(in the rows, 128 means zero)
Where one turn sends some rows of the set: a few examples, then the rows asked
Q724: [ 94 159 153 119 136  98 120 120 170  90 158 128 132 142 115 108  96 117
 103 138  97 133 163]
Q690: [101 160 145 117 142  95 122 133 164 124 161 141 120 149 111 133  99 104
  96 141 120 151 159]
Q276: [ 96 123 139 130 124 149 130 147 178 157 134 117 140 154 134 135 114 126
 115 121 120 109 180]
Q183: [122 163  91 115 121  94 154 144 155 113 154 136 135 130  85 129 103 133
  99 132  96 114 173]
Q189: [102 170  97 113 118 102 156 141 152 112 146 137 143 133  78 137 106 131
  95 124 103 115 165]
Q516: [121 119 132 126 118 111 158 144 178 139 151 143 127 149  87 117 109 150
 127 146 112  90 165]
Q481: [ 84 161 149 123 125 111 131 104 172  95 143 122 128 150 110 115 103 118
  98 124  95 133 170]
Q131: [112 130 140  86 125 136 104 150 160 163 141 129 145 146 109 126 120 130
 102 118 100  89 153]
Q788: [ 92 142 144 118 128  91 106 112 174  92 160 127 131 145 102 115 116 114
 101 125  90 130 170]
Q543: [127 120 116 124 133 119 159 129 181 130 139 145 126 123  77 127 115 145
 118 132 118 108 169]
Q640: [ 97 132 134  92 117 143 101 139 157 149 131 119 152 135 116 106 107 133
  96 132 103  89 163]
Q669: [ 87 122 147 112 127 150 129 161 166 142 135 111 151 143 129 131 121 136
 115 115 121 112 186]
Q802: [107 131 132 113 127 142 108 144 181 141 124 108 153 141 125 139 128 143
 116 125 121 108 191]
Q891: [122 114 131  98 117 138 117 151 168 155 142 129 157 135 123 121 113 132
 103 120 106  84 158]
Q774: [ 85 162 153  92 131 104 124 144 169 125 152 148 127 142 108 122 115 106
  94 132 106 157 168]
Q795: [ 81 148 157 112 130 100 125 107 171 102 152 129 130 153 111 118 115 141
 102 131 104 147 170]
Q462: [128 130 119 128 123 101 151 149 146 119 176 154 145 151 117 137 120 129
 122 107  91 127 158]
Q457: [100 141 128 126 132 144 130 152 170 148 132 110 153 142 143 133 109 127
 121 119 114  93 177]
Q809: [112 169  98 114 113 111 151 151 135 102 151 134 143 135  92 117 103 140
 105 122 100 119 161]
Q968: [104 159 162 110 140  95 120 117 158 103 139 122 120 146 107 117 126 123
 105 124  90 142 161]
Q804: [100 133 110 122 119 148 131 153 171 139 123 106 147 143 128 132 112 140
 115 119 127  93 173]
Q210: [136 110 121 120 130 109 145 154 154 109 166 151 142 157 111 125 124 145
 113 119  87 136 165]
Q635: [123 123 143  98 110 132 115 151 162 165 136 118 143 143 113 121 111 136
 100 125  95  88 161]
Q314: [102 118  98 109 128 112 111 161 154 119 157 151 137 128 100 115 117 128
 137 142 130 105 158]
Q478: [114 129 136 103 127 139 110 146 152 156 142 115 162 133 124 123 100 140
  98 130 112  88 162]
Q159: [107 126  90 110 128 107 126 179 150 121 145 135 126 128 101 117 113 124
 132 144 111  98 164]
Q651: [ 92 152 133 117 135  90 117 117 163  88 157 134 127 147 110 104 116 113
 101 128  98 137 153]
Q683: [ 95 143 150 106 130 106 111 139 155 127 161 142 127 149 109 133 105  99
  83 129 110 157 160]
Q23: [117 166  88 104 128 117 154 150 149 110 130 140 132 144  93 115 117 137
 105 127  95 124 167]
Q285: [ 94 133 121 124 115 140 120 161 166 140 120  99 136 154 131 131 119 133
 122 119 109 100 177]
Q499: [ 84 156 142 114 131  98 102 109 169  96 155 125 131 148  95 113 117 134
  99 127  94 128 159]
Q262: [ 97 158 152 119 131 110 126 152 183 128 163 142 121 148  96 137 114 102
  93 125 110 156 171]
Q388: [101 113  97 105 138 120 117 168 160 105 144 146 138 115  97 113 126 123
 129 131 111 116 164]
Q927: [ 99 158 141 118 126  99 123 140 175 123 156 131 119 144  88 137 107 100
  85 132 117 153 176]
Q222: [131 114 118 128 124 105 156 145 172 132 152 135 124 135  94 121 106 144
 130 140 106  88 169]
Q315: [ 92 137 136 126 120 151 128 157 174 131 129 100 137 154 121 132 115 146
 121 114 115 100 179]
Q150: [ 89 130  97 105 126 113 121 179 155 120 142 143 132 143 103 109 122 124
 136 146 115  98 161]
Q64: [118 135 139  90 125 139 103 146 178 153 128 121 158 128 115 128 125 134
 104 128 109  99 183]
Q212: [120 133 121 127 119 119 157 139 187 128 151 149 130 127  89 114 105 137
 135 139 123  93 173]
Q300: [122 120 106 128 127  89 138 157 155 102 178 144 144 142 111 136 115 128
 117 121  88 126 173]
Q22: [108 155 147 123 129  98 140 140 171 115 163 141 118 148  97 123 104 106
  86 134 118 156 161]
Q451: [ 97 136 140  84 128 138 121 129 158 160 129 121 153 137 114 122 122 140
 102 119 110  90 168]
Q136: [105 159 164 111 137 102 123 147 156 114 143 125 117 143 103 127 121 113
  97 129 106 161 166]
Q947: [109 115 122 126 123  96 138 154 156 101 179 149 156 143 106 142 120 128
 114 110  87 124 165]

Q481 moves to Q640
Q669 moves to Q795
Now these:
Q285 moves to Q788
Q64 moves to Q136
Q478 moves to Q690
Q651 moves to Q891
Q315 moves to Q499
Q23 moves to Q388
Q189 moves to Q150
Q222 moves to Q183
Q314 moves to Q462

